(in the rows, 128 means zero)
X: rows in 3 groups, each row roughly a mix of its group's directions:
X (96 x 13):
[[108  67 144 138 103 139 109 124 118 148 137 145 137]
 [134 146 157 126 107 171 138 136 147 136 114  81 138]
 [142 135  92 127 152 126 101 151 175 145 141 105 128]
 [126 153  98 155 146 128 118 101 172 145 140 105 113]
 [108 122 138 108 107 135 132 134 127  86  79 160 129]
 [165 129 145 161 124  95 119 160 120  93 113 122 141]
 [153  86 112 159 117 124  97 122 132 163 151 123 120]
 [139 164 152 140 127 119  98 111 137 184 129 126 127]
 [154 110 102 152 131  96  90 122 131 160 153 134 116]
 [149 102  97 154 135 124 124  86 114 140 160 150 115]
 [141 194 106 122 148 100 126 124 138 117 132 118 122]
 [ 94 138  99 132 104 169 119 130 148 129 102 124  96]
 [141 150 119 142 140 141 118  69 162 116 127 109 123]
 [128 157 156  77 144 104 134 117  95 116 128 137 125]
 [ 93 141 107 121 122 145  97 120 169 106 163 136 131]
 [127 153 115 148 119 152 130 155 152 173 166 128 124]
 [131 155 108 140 136 116 125 183 155 117 110 103 115]
 [120 148 145 132 133 108 168 115  90 101 121 159 149]
 [143 114 133  89  91 125 105 124 107 102  96 123 104]
 [101 148 148 115  99 141 119 165 149 117 112  91 146]
 [118 117 137 175 111 168 129 146 147 160 115 116 117]
 [155 188 123 130 135 112 112 128 148 145 130  98 122]
 [121 162 163 136 121  98 150 112 154 121 135 162 151]
 [172 101 121  98 137 113 123 167 118 127 140 121 156]
 [164  98  92 120 134 126 141 146 131  89 138 100 123]
 [106 127  96  88 134 134 122 148 163 140 146  94 124]
 [111 143 142 133  95 134  98 162 154 140 123  88 141]
 [159  96 113 154  96 142 110 124 139 125  93 105 110]
 [119 122 126 153 100 116 111 164 129  79 136 152 144]
 [125  88 108 128 111 144 157 152 115 170 106 115 120]
 [124 113 126 104  87 129 150  88  99 110 104 115 124]
 [139 135  99 147 151 129 148  80 110 122 148 160 113]
 [125 116 168 105 105 101 148 102  87 117 129 130 139]
 [ 95 133 150 114  99 138 121 140 105 166 160 110 110]
 [141 148 132 125 149 125 141  69 106 141 140 161 124]
 [ 77 126  98 136 113 146 141 136 145 111 154 153 147]
 [107  95 137 101 117 148 154 151 121  83 115 121 142]
 [154 144 147 134 151  82 136 116 150 136 159 131 158]
 [106 139 164 103 133  80 118 110 150 105 116 133 138]
 [ 94 132 123  79 119 151 136  90 113 137 130 146 113]
 [ 74 173 151 114 119 123 127 137 129 120 110 143 140]
 [122 174 104 123 150 124 158  99 118  93 133 144 122]
 [162 136 142 132 154  87 133 125 140 144 167 122 158]
 [140 114 111 130 137 110 137 186 145 141 127  89 136]
 [120 131 137  96 142  99 125 190 121 132 147 121 136]
 [113 152 111  71 148 117 140 124 145 121 138  95 129]
 [146  99 124  92 142  89 118 169 125 107 119 123 131]
 [168 129 138 107 126  94 129 147 112 108  94  95 121]
 [144 116  82 119 126 149 125 134 150  96  84 130 127]
 [146 115 113 141 105 142  78 124 166 112 123 107 112]
 [128 172 147 119 176 112 126 105 141 129 157 125 138]
 [126 140 170 126 127 128  95 110 102 121 142 176 122]
 [117 151 113 174 139 167 128 147 146 153 142 145 113]
 [137 141 101 149 158  94 121 170 141 133 113 141 102]
 [167  91 107  98 132 122 119 148 104 132 138  96 139]
 [153 123 156 125 148 139  93 118 130 179 134 123 103]
 [ 93 125 167 123 115 164 149 154 132 125  94 126 136]
 [111 125  76 154 132  98 113 126 125 111 153 154 117]
 [130 113 153 144 122 130 151  98  67 132 140 126 123]
 [157 110 121  94 150 100 103 163 143 128 140 110 148]
 [ 95 125 171 123 131 144 142 111 110 149 108 169 132]
 [140 166  93 141 166 102 144 123 127 116 129 150 104]
 [126 129 149  80 106 120 123 119  86 109 109 149 113]
 [119 141 136 112 152  97 131 186 128 128 155 124 147]
 [165 115 152  80 144 125 144  96 107 119 130 128 140]
 [107 166 127 159 116 133 148  85 159 128 122 143 119]
 [ 89 157 147 146 146 121 102 133 157 154 152 125 109]
 [ 92 119 111  88 137 138 153 153 124 168 145 124 128]
 [101 120  92 134 119 168 145  87 152 144 129 125 123]
 [104 126 176 131 129 161 148 130 123 153  95 150 128]
 [125 156 133 145 156 102 178 128 113 112 131 134 159]
 [157 114 128  95 109 107 114 155 118 112  97  95 111]
 [ 99 128 167 103 134 102 112 141 135  96 100 153 134]
 [135  87 120 140  85 130 130 165 105 123 100 136 123]
 [137 122 113 143 102 174 155 146 107 118 106 162 130]
 [182  98 118 130 145 140 145 153 139 125 119  97 114]
 [165 133  83 152 119 158 150 127 137 152 147 118 133]
 [125 101 134  88 150  96  93 135 126 107 112 101 127]
 [122 132  97 122 147 120  95 119 163 142 136  82 109]
 [111 130 144 126 106 114 149  68 109 106 107 125 122]
 [133 144 121 134 128 136 120 160 147 176 176 116 129]
 [135 123 103 121 158 112 106 122 165  92  91 122 128]
 [129 153 102 184 129 154 138 109 140 145 138 127 108]
 [130 118 101 140 108 184 138 160 111 131 113 145 117]
 [149  95 137 157  95 125 103 169 114 120 111 139 123]
 [108  76 117 136  94 147 120 154 134 106 137 109 139]
 [176  95 121 110 123 118 110 146 137 127 139  86 134]
 [112 143 140 146 147 135 171  92 103 141 132 160 143]
 [ 81 141 147 141 126 129 126 105 114 149 123 177 129]
 [116  87 112 130  87 142 107 171 128 130 124 139 119]
 [ 82 144 112 140 132 144 134 115 149 114 166 157 148]
 [159 103 136 146 145 122 151 100  79 109 123 132 139]
 [127 166 147 154 116 126 152 127 147 159 165 151 142]
 [156 101 115  77 112 109 123 138 118 128 133  93 143]
 [127 134 154  96 162 124 121 140 115 180 149 129 117]
 [147 196 125 132 137 122 122 129 149 139 124  98 123]]

one row of each group, then the others: which group is each in?
[159 102 151 123 129 124 146 150  77 126 142 144 152]
S
[130 128 145 136  98 120  79 130 143 171 141 104 139]
P
[108 128 104 179 140 143 149 129 159 138 152 134 151]
E

[141 103 128 140 117 164 117  93 127 172 111 127 101]
E
[148 111 125 101 155 111  99 180 143 125 132 126 145]
S
[150 122 132 126 154 116 170 137 109 171 108 101 129]
E
[149 155 161 130 179 104 127 134 125 154 147 120 135]
E
[119 114 116 117  97 138 145  82 100 108  98 112 113]
S
[172 130  93 147 143 132 147 120 154 105 108 144 149]
S
[104 147 131  98 130 151 120  69 127 129 138 148 114]
E
[115 138 187  91 119 135 124 130 124 146 104 126 149]
P
[158 158 139 147 163 106 108 122 159 117 141 100 136]
E
